In the rows, zero is written as 128.
Rotation paths and how fast each direction turns (degrees each step)
Each turn is a multiple of 5 degrees from 10 to 175, or 0.
Each row of a path follows its step; steps can be skipped.
path 1
step 0: [138 135 124 112 127 120 133 128 124 122 127 130 126 111 114 126 113 130
 120 126 129 132 120 128 138 128 123 126 131 127 123 138 135 132 122 138
 136 130]
step 1: [143 131 129 131 135 130 132 126 119 122 118 141 129 133 133 127 135 135
 121 126 136 120 126 131 124 123 143 114 140 126 122 127 130 129 129 115
 130 137]
step 2: [128 129 129 131 120 127 127 117 129 135 136 134 125 132 122 122 123 125
 134 114 126 113 139 140 133 127 130 122 119 125 125 134 127 105 123 131
 125 129]
step 3: [133 137 129 130 127 122 132 132 117 131 129 114 129 137 126 133 121 122
 133 114 140 139 132 122 119 124 126 134 137 124 121 118 135 121 135 131
 130 113]
step 4: [127 118 120 123 132 133 129 127 129 138 140 123 129 135 139 132 125 132
 135 135 127 143 125 124 123 140 128 111 124 131 125 134 135 125 116 116
 138 127]
step 5: [122 133 138 122 120 143 122 139 135 124 128 125 133 121 125 128 126 131
 115 121 118 119 130 118 129 133 133 139 131 130 120 122 129 124 113 124
 139 125]
step 6: [128 121 126 135 133 120 126 129 124 124 128 126 109 124 117 129 133 137
 123 114 135 120 123 123 127 129 125 124 126 121 124 141 129 149 123 127
 135 122]
step 7: [147 130 131 121 126 137 133 124 128 115 130 134 125 130 119 128 121 119
 124 130 134 130 118 141 132 141 129 120 133 137 117 135 119 126 129 131
 122 128]
step 8: [131 129 131 122 122 117 138 125 117 132 116 135 132 127 131 126 122 127
 127 125 128 117 142 121 129 125 134 128 134 131 116 141 145 120 130 122
 122 138]
step 9: [138 128 126 136 131 123 124 124 134 133 135 117 133 132 127 132 127 136
 131 123 125 121 135 140 121 116 139 110 120 120 117 117 130 122 129 133
 131 120]
Speeds:
[129 128 130 131 126 127 124 129 130 129 128 125 122 131 125 125 131 128
 127 125 126 120 132 129 126 126 127 129 122 126 130 125 124 128 128 127
 130 126]
100
path 2
step 0: [109 123 130 132 125 133 137 126 129 124 144 124 141 134 133 137 130 122
 127 142 139 129 132 121 123 130 123 128 141 131 136 137 122 130 131 135
 141 141]
step 1: [130 128 139 143 122 111 128 129 115 140 134 123 131 127 131 134 128 130
 129 134 115 141 114 118 129 140 123 122 132 130 125 142 123 130 129 129
 135 139]
step 2: [126 126 130 129 124 131 123 130 129 119 131 134 129 131 123 139 120 120
 114 145 123 135 115 109 122 114 134 126 130 137 141 130 130 134 117 128
 137 136]
step 3: [127 125 127 144 123 123 125 127 121 123 135 123 142 142 136 132 125 116
 126 133 130 126 134 133 112 139 126 125 127 138 130 128 117 131 129 130
 143 146]
step 4: [137 132 141 129 120 119 129 130 133 135 130 133 122 137 135 137 134 129
 128 131 120 140 118 112 117 128 131 123 121 136 123 136 125 138 133 147
 130 140]
step 5: [135 137 127 126 123 128 121 138 123 117 129 123 130 142 122 135 112 127
 118 143 121 137 133 123 121 129 141 130 120 147 131 131 129 123 122 122
 132 136]
step 6: [136 123 126 135 123 133 124 132 126 128 134 126 135 144 141 117 123 129
 115 128 147 128 127 126 121 134 133 126 121 135 129 130 117 139 134 146
 132 145]
step 7: [143 135 123 121 133 125 131 133 128 133 134 118 126 140 123 139 132 131
 125 127 115 145 132 118 129 131 129 124 130 135 125 137 122 119 134 149
 127 139]
step 8: [119 128 126 128 124 131 131 136 131 125 145 131 130 139 129 126 111 143
 115 135 134 137 129 122 135 128 142 131 127 144 130 140 134 123 126 127
 123 140]
step 9: [138 123 125 131 132 132 129 126 118 134 135 103 138 130 133 126 121 124
 113 127 139 135 125 118 133 143 129 122 136 126 136 133 121 134 131 137
 128 137]
Speeds:
[131 128 129 133 129 129 131 130 127 132 126 128 127 126 130 128 126 132
 132 121 129 126 126 125 129 134 130 128 125 125 133 126 128 132 128 128
 131 131]
135
[132 127 129 125 130 126 126 127 128 132 125 131 132 128 129 129 129 130
 131 130 129 127 128 132 128 132 125 124 132 127 125 132 129 130 132 134
 132 127]
120
[131 130 126 126 132 129 129 129 131 129 126 127 129 128 125 137 129 126
 132 130 130 131 130 125 130 123 130 128 128 128 133 124 129 128 126 131
 130 124]
140
[131 128 130 130 129 122 131 130 129 125 131 127 128 125 127 129 132 129
 129 128 126 131 129 128 128 129 124 134 126 124 124 127 123 130 126 133
 125 126]
120
path 3
step 0: [144 138 132 120 122 136 137 123 125 138 132 134 140 132 126 128 136 122
 125 120 146 116 120 121 137 124 129 131 141 133 133 113 132 130 127 121
 134 126]
step 1: [125 119 119 143 131 108 130 137 127 125 127 131 119 123 116 131 121 116
 125 126 117 118 128 116 123 132 128 125 132 114 137 116 125 127 140 134
 128 122]
step 2: [121 138 138 123 123 128 120 117 126 139 131 109 141 127 136 132 130 119
 112 124 131 129 135 135 127 137 117 120 114 124 130 128 116 136 130 130
 128 137]
step 3: [122 135 126 121 135 136 123 135 124 129 113 136 117 122 126 136 125 135
 128 116 122 126 118 138 124 119 139 145 116 129 124 131 120 125 135 138
 127 113]
step 4: [127 127 136 126 138 124 139 121 125 130 142 126 129 147 137 133 142 126
 130 115 117 131 139 132 119 127 134 135 142 136 128 126 134 128 124 115
 120 132]
step 5: [124 119 131 133 121 134 126 123 122 123 134 139 114 122 114 120 115 127
 127 135 133 133 140 119 127 121 132 130 129 133 134 126 109 132 120 121
 144 122]
step 6: [129 134 115 127 121 125 133 119 132 130 148 121 119 131 132 131 123 132
 137 127 131 133 113 139 131 141 115 121 120 131 123 124 130 126 147 118
 127 131]
step 7: [140 127 132 132 129 141 104 130 127 120 118 124 123 119 139 127 128 121
 146 120 135 123 135 125 124 128 126 126 140 132 132 131 123 121 133 142
 125 127]
step 8: [137 125 125 128 130 124 126 135 138 138 147 129 134 128 142 143 132 129
 117 124 129 140 126 118 135 127 138 138 126 114 122 127 134 117 120 130
 139 126]
step 9: [124 126 132 126 124 124 135 129 104 120 123 126 138 137 117 142 123 133
 128 137 123 133 126 120 131 131 131 122 143 137 128 128 121 137 136 147
 134 127]
Speeds:
[129 128 127 128 129 127 130 129 128 125 134 129 128 128 126 126 133 127
 130 130 121 124 120 127 127 131 131 127 125 129 126 129 126 127 129 131
 128 126]
140
path 4
step 0: [126 133 126 144 130 111 129 125 122 124 130 135 133 128 125 128 134 133
 123 107 128 118 127 140 137 146 135 126 127 119 131 125 132 123 130 121
 126 141]
step 1: [123 123 114 143 125 128 134 130 130 127 119 133 121 138 124 123 126 135
 130 122 130 112 133 136 139 136 134 114 133 132 131 117 123 125 129 114
 118 139]
step 2: [127 126 116 131 134 135 135 114 125 124 114 139 128 127 130 128 135 134
 131 118 127 119 142 126 126 127 121 117 118 120 129 115 115 124 121 120
 121 141]
step 3: [135 130 116 138 134 110 136 125 120 120 122 139 131 126 130 135 138 132
 123 113 119 130 127 119 125 133 137 125 122 113 131 121 120 129 121 121
 117 130]
step 4: [128 135 115 145 126 115 134 136 123 115 115 134 127 129 116 130 137 133
 133 126 120 125 136 127 132 137 140 113 126 134 125 126 137 129 124 120
 125 127]
step 5: [118 135 125 135 133 125 131 122 120 121 120 137 121 130 124 124 138 136
 141 119 131 113 136 136 136 132 123 114 118 128 127 122 133 137 114 121
 140 136]
step 6: [122 128 120 130 124 114 131 124 118 117 128 138 124 142 125 122 127 127
 128 108 124 124 127 130 137 128 121 119 130 113 137 122 114 133 120 118
 129 134]
step 7: [130 128 111 136 121 120 127 126 122 113 115 128 123 133 110 121 124 131
 116 120 121 123 137 118 123 126 131 115 133 126 124 126 116 128 126 122
 126 135]
step 8: [125 134 119 138 119 124 131 122 123 126 112 131 124 116 124 128 129 141
 131 114 125 122 133 118 122 122 133 119 118 121 114 116 131 136 122 125
 137 135]
step 9: [127 132 118 133 119 111 139 133 115 126 127 131 122 128 134 127 128 140
 139 104 116 126 126 126 130 130 120 117 122 124 134 120 134 130 127 129
 133 122]
Speeds:
[128 127 135 125 128 126 129 131 126 132 131 129 129 124 130 129 128 126
 125 127 126 125 126 128 126 127 131 124 133 125 128 123 129 130 124 124
 128 130]
130
[130 126 129 131 131 126 131 130 125 131 123 125 133 127 131 132 126 129
 133 128 124 130 130 122 126 126 131 127 125 127 127 130 131 127 127 130
 128 124]
70
[128 130 124 126 127 131 130 129 129 128 130 130 122 122 133 129 133 129
 126 128 126 131 127 126 125 128 130 126 124 131 130 125 127 129 130 129
 125 123]
60
[128 126 126 128 126 126 128 133 126 125 128 125 131 126 124 128 129 128
 129 133 127 125 130 129 127 125 124 124 132 135 128 127 127 129 129 128
 122 128]
125
[129 126 127 127 129 126 129 132 131 129 129 124 125 132 127 122 127 130
 127 131 120 129 131 130 129 133 132 128 130 124 126 129 127 127 130 126
 126 125]
120
[123 127 129 130 129 129 126 131 131 128 125 124 124 125 127 130 129 131
 130 127 129 127 124 126 134 128 130 130 129 132 121 125 129 127 130 124
 130 127]
100
path 5
step 0: [133 131 126 143 116 122 133 135 133 115 125 122 116 135 125 129 114 139
 132 133 131 125 119 125 128 114 125 133 129 125 126 135 118 120 120 115
 135 133]
step 1: [126 132 128 120 124 110 126 127 132 126 131 143 125 121 129 133 134 127
 130 121 130 131 143 124 137 118 137 132 109 135 113 139 133 125 127 124
 135 121]
step 2: [125 128 125 126 118 119 137 134 133 133 128 134 133 110 138 132 129 116
 132 121 132 121 119 123 129 140 135 124 135 134 127 114 127 125 110 135
 119 135]
step 3: [135 124 136 122 117 135 132 117 122 130 126 123 116 129 141 137 107 121
 133 135 126 124 119 137 132 112 127 125 124 119 137 123 129 129 120 124
 128 127]
step 4: [127 123 134 116 118 133 129 121 116 125 128 145 140 132 132 132 133 125
 128 125 127 130 139 145 121 129 133 139 128 121 117 134 133 122 135 133
 133 114]
step 5: [120 119 129 131 128 139 124 139 128 134 125 130 121 121 120 119 132 124
 124 117 119 119 122 145 116 141 128 133 136 133 123 118 124 128 120 130
 131 144]
step 6: [125 136 126 125 126 130 129 129 115 130 142 111 105 139 118 127 118 137
 131 138 120 131 122 135 122 122 127 123 121 135 126 121 134 127 128 131
 127 121]
step 7: [129 122 137 132 128 115 116 129 131 132 131 128 136 136 126 124 135 132
 145 127 124 125 139 132 129 136 124 130 129 135 124 137 133 130 136 146
 124 108]
step 8: [148 130 126 132 141 127 125 130 130 131 116 135 123 119 129 112 123 131
 122 124 119 129 125 128 133 147 120 127 130 131 139 119 128 137 126 134
 119 134]
step 9: [142 134 123 120 129 130 131 131 122 124 133 121 128 135 124 126 107 142
 130 137 146 138 123 127 129 124 117 131 133 131 134 132 121 118 134 127
 130 131]
Speeds:
[125 129 127 121 128 128 131 131 128 130 130 127 125 127 124 124 127 129
 129 126 132 129 131 127 128 129 129 130 127 131 123 130 127 127 129 125
 130 136]
85
[126 132 125 131 127 122 128 127 132 131 130 127 123 129 128 128 131 131
 130 128 123 126 128 124 128 127 130 129 127 134 127 131 128 131 124 132
 127 126]
65
[126 129 127 130 127 132 130 129 126 127 124 131 126 132 126 129 127 127
 132 125 132 130 126 124 125 126 121 128 125 131 129 122 129 131 124 129
 128 129]
120
[127 122 127 131 129 128 130 127 127 130 123 127 131 122 131 127 129 131
 124 128 128 129 124 127 127 133 127 129 127 132 124 128 134 129 127 128
 129 130]
120
path 6
step 0: [136 123 116 122 123 133 125 127 145 131 125 137 136 123 137 116 130 140
 122 107 123 127 119 119 120 125 135 122 135 130 126 144 126 132 131 129
 123 146]
step 1: [132 131 125 143 130 137 124 126 111 126 134 131 133 137 119 113 126 130
 135 121 131 143 117 123 123 144 135 130 133 130 146 128 114 122 129 137
 133 137]
step 2: [137 136 124 124 124 137 110 132 137 133 132 129 109 132 140 124 135 132
 123 121 131 133 128 136 121 125 131 117 123 140 126 127 125 117 125 123
 136 152]
step 3: [134 136 124 129 132 132 117 132 128 133 129 143 151 119 118 117 137 147
 121 126 132 120 117 132 130 128 141 137 137 133 141 130 129 129 131 129
 129 140]
step 4: [130 119 118 135 123 133 117 139 117 131 141 128 128 131 142 122 113 136
 133 123 128 140 117 126 104 132 131 120 134 135 130 131 129 123 123 128
 117 138]
step 5: [125 139 130 118 120 135 114 130 129 129 137 135 117 137 107 124 140 136
 125 131 120 137 113 143 126 139 140 128 129 133 128 131 123 119 135 126
 131 136]
step 6: [142 134 122 132 140 137 124 129 134 132 135 135 140 125 137 117 130 135
 132 131 129 122 120 140 120 129 124 128 136 136 119 126 145 109 116 132
 124 141]
step 7: [124 125 117 127 120 126 116 121 123 131 143 123 127 122 127 128 133 148
 129 121 138 135 107 132 118 131 132 127 143 126 134 147 132 129 130 125
 133 120]
step 8: [140 128 117 127 124 140 124 131 114 125 133 111 128 149 120 120 133 127
 127 138 125 129 126 141 114 139 134 132 139 135 124 119 131 117 127 121
 126 136]
step 9: [137 144 117 120 136 121 125 133 150 128 132 126 130 128 125 130 135 142
 124 127 129 132 119 134 118 121 134 125 136 121 113 146 126 112 128 129
 129 133]
Speeds:
[131 127 130 128 125 133 127 124 131 132 125 131 127 131 126 133 134 125
 124 130 127 125 130 130 127 126 130 130 128 132 124 126 126 128 130 126
 126 129]
120
[129 132 124 132 130 123 127 132 131 129 130 130 127 129 126 127 130 125
 127 128 124 122 128 129 131 128 128 127 123 128 126 127 130 125 127 124
 134 130]
110
[128 134 128 136 130 127 129 127 129 130 127 131 128 129 126 129 125 128
 125 124 132 127 124 126 126 127 128 130 131 125 125 128 129 133 124 129
 124 127]
120
